Where one turn sends some rows of the set: a few examples, then the rows asked
K467: [ 0.79  2.27  0.23 -0.13  2.16  1.75  1.87  0.87 -0.48 -0.51 -0.27  1.50
  1.68 -0.37 -1.25]
K458: [ 1.08 -0.86 -0.81 -0.19  2.34  2.03 -0.05 -0.35  0.90 -0.95 -2.22 -0.75
  0.56  0.45 -1.78]
K601: [ 1.72  0.25 -2.31 -1.34  0.39  3.38  0.63  0.65 -0.55 -1.20 -0.15 -0.25
 -2.16 -0.50  0.30]
K70: [-1.33  1.92 -1.69  1.05 -0.27  2.66  1.69 -0.33 -1.87 -1.60 -0.60 -0.56
  0.96 -1.02 -0.25]
K437: [ 2.25  0.35 -2.36 -0.72  0.46  3.43  0.37 -0.16 -0.14 -0.97 -0.36 -0.32
 -2.26 -0.27 -0.01]
K578: [ 1.23  0.10 -0.99  1.89  0.79  3.25  0.65  0.63  0.38  1.50  0.06 -2.00
  0.57 -0.51 -0.01]
K856: [ 1.43 -0.03 -0.69 -0.32  1.26  2.09  0.12  0.17  0.63 -0.17 -2.10 -0.22
 -2.17  0.24 -0.45]
K656: [ 1.19 -1.28 -1.69 -1.33  2.11  2.77  1.21 -0.31 -0.77 -0.66 -0.71 -1.38
  2.25 -0.36 -1.37]
K948: [ 1.16 -0.31 -1.25 -0.39  1.23  2.94  1.14 -0.34 -0.98  1.74 -0.07 -2.24
  0.67 -0.92  0.02]
K998: [ 1.66  0.62 -1.85  1.81  0.33  4.00  0.03  0.47  1.19 -0.69  1.20 -1.27
  0.76 -0.39 -1.16]
K376: [ 0.39  2.78 -0.39 -0.20  1.70  2.12  1.42  1.44  0.29 -1.58  0.45  1.61
 -0.10 -0.07 -1.04]
K356: [-0.24  2.83 -1.48 -0.41  0.20  2.31  0.25 -0.96 -1.79 -1.02  0.65 -0.69
  1.91  0.08 -1.20]
K383: [-0.55  2.82 -0.74 -1.07  0.82  1.73 -0.07 -0.79 -0.83 -2.03 -0.20  0.50
  0.08 -0.33 -1.58]
K254: [ 1.76 -0.29 -1.43  0.00  1.34  2.58  0.28 -0.52  0.78 -0.56 -2.13 -0.28
 -2.03  0.27 -0.81]
K585: [ 0.17  1.02 -0.86  0.42  0.83  1.51  2.94  1.77 -1.00 -1.16 -2.10  0.85
  0.88 -0.80 -0.49]
K628: [-0.98  1.47 -1.57 -0.27 -0.28  1.56  1.29 -0.20 -1.73 -1.99 -2.11 -0.38
  0.45 -0.81 -0.90]
K440: [-0.51  1.45 -2.27  1.21 -1.05  2.41  1.46  0.19 -1.72 -0.87 -1.65 -1.04
  1.31 -0.60  0.21]
K986: [ 1.56 -0.48 -1.62  0.32  1.62  2.66 -0.03  0.24  0.57 -0.38 -2.28 -0.72
 -1.78  0.45 -0.20]
K800: [ 1.39 -1.16 -1.64 -1.43  2.26  2.73  1.74 -0.70 -0.31  0.09 -0.47 -1.42
  1.33 -0.48 -1.48]
K769: [-0.69  2.26 -1.90 -1.43  1.09  1.84  0.24 -1.24 -1.34 -1.94 -0.47 -0.19
  0.45  0.65 -1.40]
K16: [ 1.25  0.49 -3.00 -0.15  0.55  4.14  0.01  0.66  0.10 -2.44  1.20 -0.93
 -0.18 -0.22 -0.63]
K641: [ 1.28 -0.37 -0.97 -0.45  1.12  2.86  1.95 -0.53 -0.63  1.72  0.35 -1.81
  0.70 -1.11 -0.49]
K112: [ 1.42 -0.92 -1.72 -1.59  2.73  2.79  0.82 -0.48 -0.52  0.14 -0.29 -1.61
  1.34 -0.34 -1.02]
K274: [ 0.75  2.56 -0.04 -0.13  1.97  1.58  1.03  0.79  0.11 -0.13  0.39  0.60
  2.17  0.55 -1.71]
K537: [ 1.80  0.29 -2.42 -0.63  0.65  3.51 -0.13  0.13 -0.51 -0.60 -0.54 -0.94
 -2.26 -0.26  0.51]
K134: [-1.11  0.97 -2.19 -0.46  0.01  1.48  2.34  0.22 -1.85 -0.97 -2.09 -0.83
  0.21 -0.05 -0.25]
K915: [ 2.06  0.68 -2.82 -0.43  1.02  4.11 -0.44  0.49 -0.08 -1.30  1.33 -1.00
 -0.25 -0.19 -0.27]
K330: [ 1.35 -1.17 -1.52 -0.26  2.39  2.44  0.69 -0.62  0.78 -0.87 -1.93 -0.81
  0.17  0.35 -1.81]
K265: [ 1.24  0.48 -0.76  1.73  0.35  3.23  0.95 -0.07  0.58  1.42  0.56 -1.75
  0.61 -0.77 -0.65]
K131: [ 1.77  0.53 -1.87  1.50  1.25  3.93 -0.28  1.06  1.07 -0.55  1.19 -1.37
  1.01  0.01 -0.70]
K854: [-0.31  2.61 -0.91 -0.99  0.30  1.92 -0.36 -1.35 -1.43 -0.25  0.03 -0.63
  1.56 -0.41 -1.17]
K291: [ 0.09  0.67 -1.46  0.21  1.46  1.66  2.87  2.56  0.34 -0.68 -1.72  0.54
  0.60  0.09 -0.38]
K327: [ 0.88  2.21 -0.21 -1.20  2.33  1.62  1.08  1.02  0.35 -0.08  0.31  1.01
  1.48  0.21 -1.49]
K749: [ 1.11  0.60 -0.15  1.74  0.74  3.27  0.88  0.22  0.22  1.67  0.50 -1.23
  0.31 -0.69  0.15]
K820: [ 1.53 -0.99 -1.57 -0.45  2.99  2.51  0.20  0.12  0.92 -0.77 -1.66 -0.87
  0.41  0.51 -1.38]
K361: [ 2.27  0.61 -2.89 -0.09  0.33  4.15  0.29  0.46  0.15 -1.65  1.27 -0.75
 -0.49 -0.35 -0.68]
K476: [-0.52  2.86 -0.25 -0.14  1.13  2.24  0.55 -1.25 -1.41 -0.95  0.43  0.20
  1.71 -0.65 -1.26]
K108: [ 1.24  2.80 -0.80 -0.35  2.35  2.67  0.82  0.67  0.26 -1.01  0.86  1.79
  0.53  0.61 -0.66]
K239: [ 0.94  0.87 -1.37  2.08  0.83  3.81 -0.35  0.34  1.12 -0.85  1.06 -1.19
  0.77  0.17 -0.82]
K833: [ 1.32 -0.41 -1.02 -0.72  1.19  3.12  2.08 -0.16 -1.50  1.28  0.28 -1.50
  1.06 -1.15  0.13]
K843: [-0.34  1.72 -1.40  1.44  0.39  2.54  2.85  2.10 -0.45 -1.61 -0.55  0.74
  0.24 -0.62  0.07]
K916: [ 0.76  2.84 -0.86 -0.16  2.23  2.04  0.75  0.58  0.41 -1.66  0.07  1.45
  0.07  1.27 -1.37]
K150: [ 0.31  1.36 -0.73  0.49  1.29  1.22  2.99  2.08 -0.29  0.07 -1.64  0.30
  0.87  0.19 -0.56]
K197: [ 0.75  2.18 -1.41  1.53  0.74  2.34  2.45  2.16 -0.16 -1.02 -0.88  1.03
 -0.16  0.60  0.23]
K658: [-1.46  0.84 -2.58  0.27 -0.15  2.04  1.69 -0.02 -1.13 -1.52 -2.24 -0.82
 -0.16 -0.07 -0.01]
K729: [-0.75  2.61 -1.63 -1.01  0.92  2.37 -0.28 -1.72 -1.11 -1.43 -0.10 -0.06
 -0.01  0.40 -0.78]
K647: [-0.25  2.13 -2.45  1.02 -0.91  2.65  1.94  0.50 -2.14 -1.05 -0.76 -0.77
  0.49 -0.35  0.44]
K406: [ 0.94  1.48 -1.56  1.52  0.80  2.75  2.64  2.41 -0.14 -0.96 -0.88  0.98
  0.95  0.07  0.30]

K361 turns into K641
K915 turns into K948
K458 turns into K16
And these:
K916 turns into K356
K476 turns into K628
K291 turns into K108

Where one turn sends some rows of the set: a few examples, then the rows asked
K962: [ 0.37 -0.92  0.70  0.33  1.34  1.08 -0.30  0.73 -0.52  2.51 -0.30  0.61
  0.86  0.88  0.52 -0.90  0.80 -0.29 -0.46  0.35]
K158: [ 0.61 -0.77  0.96  0.30  1.41  0.96 -0.58  1.41 -0.34  2.11  0.16  0.82
  1.42  0.69  0.19 -0.63  0.76 -0.43 -0.41  0.91]
K867: [ 1.96  1.82 -0.60  1.20  0.47 -0.63 -0.04 -0.08  0.83 -0.51  0.23 -1.43
  1.48 -0.13 -0.66 -1.27 -0.47  0.00 -1.43 -0.55]
K241: [ 0.71 -0.88  1.12  0.30  0.66  0.92 -0.39  1.54 -0.33  1.99  0.27  1.20
  1.47  1.25  0.74 -0.20  1.21 -0.55 -0.14  0.90]
K852: [-0.88  1.24 -0.17 -0.60  1.03 -0.10  0.28 -1.08  1.46  0.62 -0.31 -1.01
 -0.56 -1.35 -1.06 -0.10 -1.08 -0.80  1.66 -0.67]
K520: [ 2.44  1.77 -0.27  1.19 -0.86 -1.00  0.05  0.88  0.86 -1.04  0.79 -0.57
  2.17  0.64 -0.17 -0.13  0.06 -0.37 -0.96  0.17]
K761: [-0.69  0.56 -0.26 -0.54 -1.11 -0.44  1.15 -1.59  1.03  0.54 -0.38  0.11
 -1.05  0.01  0.78  1.06 -0.49 -0.95  2.19 -1.30]
K516: [ 0.57 -1.08  0.81  0.38  0.64  0.94 -0.13  0.78 -0.55  2.35 -0.12  1.10
  0.87  1.36  1.11 -0.42  1.21 -0.44 -0.26  0.20]
K793: [ 0.78  0.47 -0.62  0.24 -0.93  0.62 -0.96  0.62 -1.37 -0.22  0.65 -0.23
 -2.29 -0.52 -1.55  0.56 -1.03  0.20  0.15  1.58]
K624: [ 0.62  0.24 -0.72  0.37 -1.10  0.63 -0.62  0.14 -1.57  0.06  0.47 -0.02
 -2.67 -0.23 -1.03  0.59 -0.98  0.27  0.17  1.05]
K269: [-0.19  1.69  0.37 -0.89  0.32 -0.58 -0.30  0.89  1.90 -0.39  0.61 -0.41
  0.89 -1.16 -1.45  0.91 -0.95 -1.28  2.18  0.96]
K113: [ 2.34  1.30 -0.53  1.25 -1.83 -0.92  0.86 -0.35  0.48 -0.68  0.37 -0.09
  1.18  1.45  1.16 -0.04  0.47 -0.31 -0.82 -0.97]
K557: [ 1.68  1.31 -0.92  1.34 -0.38 -0.51  0.74 -1.29  0.35 -0.02 -0.26 -1.04
  0.44  0.63  0.46 -1.10 -0.01  0.14 -1.25 -1.65]
K515: [-1.57 -0.70  0.04  0.78 -0.49 -0.15  0.39 -0.80  0.84 -0.65 -0.80 -0.71
 -0.06 -2.03  2.13 -1.32 -0.17 -1.47  0.32  0.10]
K273: [ 0.97  0.52 -0.49  0.16 -1.51  0.40 -0.77  1.10 -1.43 -0.46  0.93  0.28
 -2.07 -0.11 -1.25  1.12 -0.80 -0.01  0.40  1.91]
K202: [ 0.91  0.15 -0.61  0.26 -1.90  0.48 -0.55  0.41 -1.61 -0.22  0.65  0.38
 -2.46  0.15 -0.76  1.13 -0.62  0.08  0.45  1.32]
K211: [ 0.15  1.04  0.29 -0.70 -1.84 -0.85  0.68  0.35  1.62 -0.57  0.53  0.79
  0.53  0.31  0.26  1.92 -0.16 -1.57  2.63  0.32]
K807: [-0.86 -0.13  0.64  0.61 -1.14 -0.60 -0.18  1.07  1.15 -1.74  0.06 -0.13
  1.46 -1.81  1.80 -0.44 -0.02 -1.90  0.70  1.64]
K994: [-1.16 -0.67  0.36  0.76 -1.88 -0.53  0.61 -0.09  0.97 -1.14 -0.37  0.02
  0.45 -1.25  2.70 -0.32  0.36 -1.85  0.83  0.53]
K539: [-1.37 -0.14  0.40  0.66  0.19 -0.10 -0.35  0.36  1.15 -1.25 -0.30 -0.98
  0.94 -2.68  1.25 -1.43 -0.52 -1.70  0.35  1.14]

K807 turns into K994
K867 turns into K520
K962 turns into K158
And these:
K793 turns into K273
K852 turns into K269

Where one turn sends some rows of the set: a few examples, then the rows asked
K442: [ 0.23  0.06  0.60  0.03 -0.16 -0.26  0.01 -3.83  1.76  1.70  0.40 -0.16
  1.05  0.14 -1.74 -0.58 -1.61 -1.86]
K96: [-0.31 -0.53  0.94  0.39 -0.23 -0.67 -1.00 -0.79  0.76  0.47  1.41 -0.68
  1.14  0.01 -3.25 -1.09 -1.54 -2.04]
K550: [ 1.07 -0.19  1.00 -1.82 -0.12  1.30 -2.46 -0.61 -0.52 -0.46  2.37 -0.27
  0.32 -0.84  0.22  1.67 -0.71 -0.11]
K481: [ 1.62  0.78  2.77 -1.07  0.78  0.49  0.05 -1.76 -0.19 -0.73  0.49 -1.43
 -1.52  1.28  0.21  0.63 -0.16 -0.88]
K638: [ 0.79  0.09  0.15  0.53  0.41  0.63  0.17 -0.71  0.95 -0.06  0.92  0.05
  1.74 -0.41 -3.39 -0.42 -1.51 -2.29]
K199: [-0.30 -0.20  0.69 -0.47 -0.81 -0.58 -0.27 -2.82  2.29  1.53  1.50  0.78
  0.43  0.04 -1.71  0.25 -0.74 -2.21]
K183: [ 0.56 -0.57  0.61 -0.24  0.10 -1.40  0.01 -2.66  2.40  1.80  1.07  0.63
  0.10  0.01 -2.38 -0.21 -0.90 -1.52]
K156: [ 2.03  1.24 -0.49  0.06  1.23  0.80  1.76 -0.34  0.10  0.80  0.65 -2.37
  0.68  0.48 -0.02 -0.30 -0.43 -0.06]
K717: [ 1.04 -0.04  1.12 -1.34 -0.55  1.11 -2.04 -0.29 -0.96 -0.84  2.36 -0.46
 -0.07 -0.91  0.39  1.18 -0.39 -0.03]
K722: [ 2.09 -0.56  0.16 -2.40  0.17  1.42 -0.55 -1.25 -0.02  2.31  1.22 -1.21
  0.80 -0.76 -2.26  1.54 -0.56  1.52]
K984: [ 0.66 -0.03  1.09  0.03  0.80 -0.18 -0.53 -4.00  1.96  0.83 -0.07  0.24
  0.19  0.20 -2.40 -0.25 -1.04 -1.18]
K157: [ 1.27  0.60  2.18 -0.88  0.33  0.77  0.52 -1.85 -0.54 -0.35 -0.27 -0.95
 -1.26  1.18  0.72  0.95  0.40 -0.05]
K307: [ 1.11 -0.09  0.80 -1.74 -0.01  1.08 -2.61 -0.44 -0.94 -0.35  2.26  0.12
 -0.36 -1.02 -0.45  1.15 -0.89 -0.04]
K445: [ 1.25 -0.49  1.06 -1.85 -0.59  0.37 -2.38 -0.69 -0.48 -0.81  2.14 -0.50
  0.32 -1.07  0.55  1.11 -0.25 -0.17]
K886: [ 2.04 -0.63 -0.51 -2.04  0.20  1.23 -0.54 -1.31 -0.23  2.81  1.20 -1.21
  0.05 -0.81 -1.94  0.87 -0.35  1.47]
K511: [ 1.12  0.62  2.03 -0.89  0.75  0.63 -0.07 -1.30 -0.53 -0.53 -0.38  0.04
 -1.63  1.15  0.49  0.75  0.27 -0.68]
K513: [ 1.74 -0.90 -0.04 -3.01 -0.29  1.05 -0.01 -1.21  0.08  1.92  1.56 -1.43
  0.75 -0.81 -1.79  1.27  0.25  1.32]
K213: [ 1.54  0.58 -0.60  0.18  1.00  1.08  1.33  0.09 -0.53  1.30 -0.43 -1.73
  0.44  0.49 -0.28 -0.57  0.16  0.17]
K453: [ 0.32 -0.04  0.10  0.10 -0.18 -0.07  0.13 -0.62  1.16  0.49  2.05  0.48
  1.72  0.34 -2.83  0.12 -2.46 -2.03]
K907: [ 1.63 -0.54  1.37 -1.78 -0.02  0.05 -1.62 -0.38 -0.94 -1.07  2.54 -0.30
  0.32 -1.70 -0.47  0.93 -0.84 -0.41]
K173: [-0.35 -0.94  1.16  0.80  0.26 -0.22 -1.00 -1.33  1.14  0.38  1.30 -0.78
  1.54  0.35 -1.98 -1.94 -1.08 -1.81]
K743: [ 1.08  0.32  2.67 -0.77  0.64  0.59  0.02 -1.02 -0.10 -0.51 -0.60 -0.62
 -0.95  1.37  0.35  0.78  0.81 -0.56]
K610: [ 1.60  0.62 -0.62 -0.23  0.66  1.41  1.55 -0.14 -0.67  0.89  0.25 -2.09
  1.14  0.06 -0.05 -0.26 -0.03  0.71]
K960: [ 1.65  0.41 -0.41 -0.02  0.95  1.31  1.42 -0.20 -0.15  1.20 -0.22 -2.14
  1.18  0.62  0.24 -0.01  0.27  0.20]
K303: [ 0.77  0.81 -0.38  0.05  0.75 -0.18  1.59  0.05 -0.53  0.64  0.20 -2.57
  0.89  0.51 -0.71 -0.34 -0.09  0.73]
K762: [ 1.39  0.41  2.33 -1.18  0.08  0.33  0.32 -1.59 -0.67 -0.87 -0.65 -1.22
 -0.69  1.36  0.50  1.03  0.11 -0.56]
K256: [ 1.63 -0.64  0.05 -2.60  0.69  0.15  0.09 -2.09  0.08  2.05  1.66 -1.48
  0.50 -1.26 -1.88  0.58 -0.21  1.84]
K50: [-0.39 -0.74  1.27 -0.58 -0.13 -0.78 -0.14 -2.22  2.57  1.44  1.67  0.70
 -0.15  1.03 -2.37  0.19 -0.41 -1.30]
K409: [ 2.17 -0.29  0.07 -2.44  0.26  1.12  0.30 -1.18  0.51  2.42  2.32 -2.00
 -0.01 -0.54 -2.22  1.00 -0.09  1.02]
K272: [ 2.03 -0.80 -0.09 -2.22  0.07  1.59 -0.34 -1.36  0.02  2.55  1.39 -1.69
  0.73 -0.57 -1.60  1.46 -0.16  1.31]
K77: [-0.68 -0.19  0.68  0.83 -0.11  0.20 -1.68 -0.85  0.99 -0.16  1.30 -0.76
  1.13 -0.03 -3.07 -0.79 -0.71 -1.68]
K806: [ 1.37  0.04  1.04 -1.53  0.02  0.60 -2.42 -0.64  0.01 -0.45  3.31 -0.96
 -0.20 -1.06  0.08  0.76 -0.59 -0.24]
K621: [ 0.72 -0.38  0.37  0.02 -0.27 -0.63 -0.35 -2.66  2.59  1.70  0.96  0.63
 -0.22  0.10 -2.85  0.94 -0.30 -1.30]
K668: [ 1.56  0.44  2.23 -0.62  0.11 -0.92  0.57 -1.48 -0.31 -0.58  0.03 -0.67
 -1.48  0.88  0.34  1.37  0.06 -0.66]
K302: [-0.03 -0.07  0.69  0.00  0.43 -0.35  0.26 -0.68  0.89  0.15  1.26  0.08
  1.43  0.04 -3.32 -0.97 -1.76 -2.24]
K477: [ 1.32 -0.71  1.32 -0.20  0.28 -0.26  0.06 -3.54  1.46  1.54  0.38 -0.08
  0.79  0.58 -2.52 -0.36 -2.30 -1.42]
K836: [ 1.54  0.82 -0.96 -0.55  0.60  0.66  1.73 -0.40 -0.17  0.80 -0.15 -1.98
  1.44  0.45  0.09  0.11 -0.12  0.58]
K277: [ 1.06  0.06  1.09 -1.60 -0.07  0.80 -2.44 -0.28 -0.08 -0.66  2.23  0.36
  0.23 -0.94  0.14  1.64 -0.50 -0.05]
K566: [-0.86 -0.34  1.38  0.24 -0.72  0.19 -0.57 -1.49  0.83  0.58  1.01 -0.75
  1.24  0.38 -2.56 -1.20 -0.84 -2.65]
K524: [ 0.32 -0.03  0.96 -0.16  0.42 -1.28 -0.47 -3.48  1.86  1.18  0.60  0.36
  0.16  0.35 -2.27 -0.31 -1.81 -1.29]
K721: [-0.18 -0.06  0.54 -0.49 -0.58  0.65  0.27 -1.37  0.91  0.84  1.49 -0.05
  1.82 -0.15 -3.23 -0.37 -1.85 -2.51]
K533: [ 2.08 -0.72  0.16 -2.48 -0.29  1.38 -0.09 -1.63 -0.12  2.22  1.74 -1.15
  0.09 -0.96 -1.39  1.49  0.02  1.50]
K952: [ 1.09  0.40  2.39 -1.02  0.72  1.02  0.09 -1.36 -0.23 -0.64 -0.15 -0.59
 -0.92  1.32  0.82  1.20  0.43 -0.75]
K921: [ 1.81  0.55 -0.52  0.31  0.95  0.86  0.92 -0.31 -0.06  1.35 -0.57 -2.08
  1.45  0.30 -0.04 -0.30 -0.02  0.63]

K481 turns into K806
K960 turns into K952
And these:
K302 turns into K524
K621 turns into K638
K566 turns into K199
K511 turns into K307
K717 turns into K533
K477 turns into K173
K762 turns into K445
K921 turns into K743
K256 turns into K303

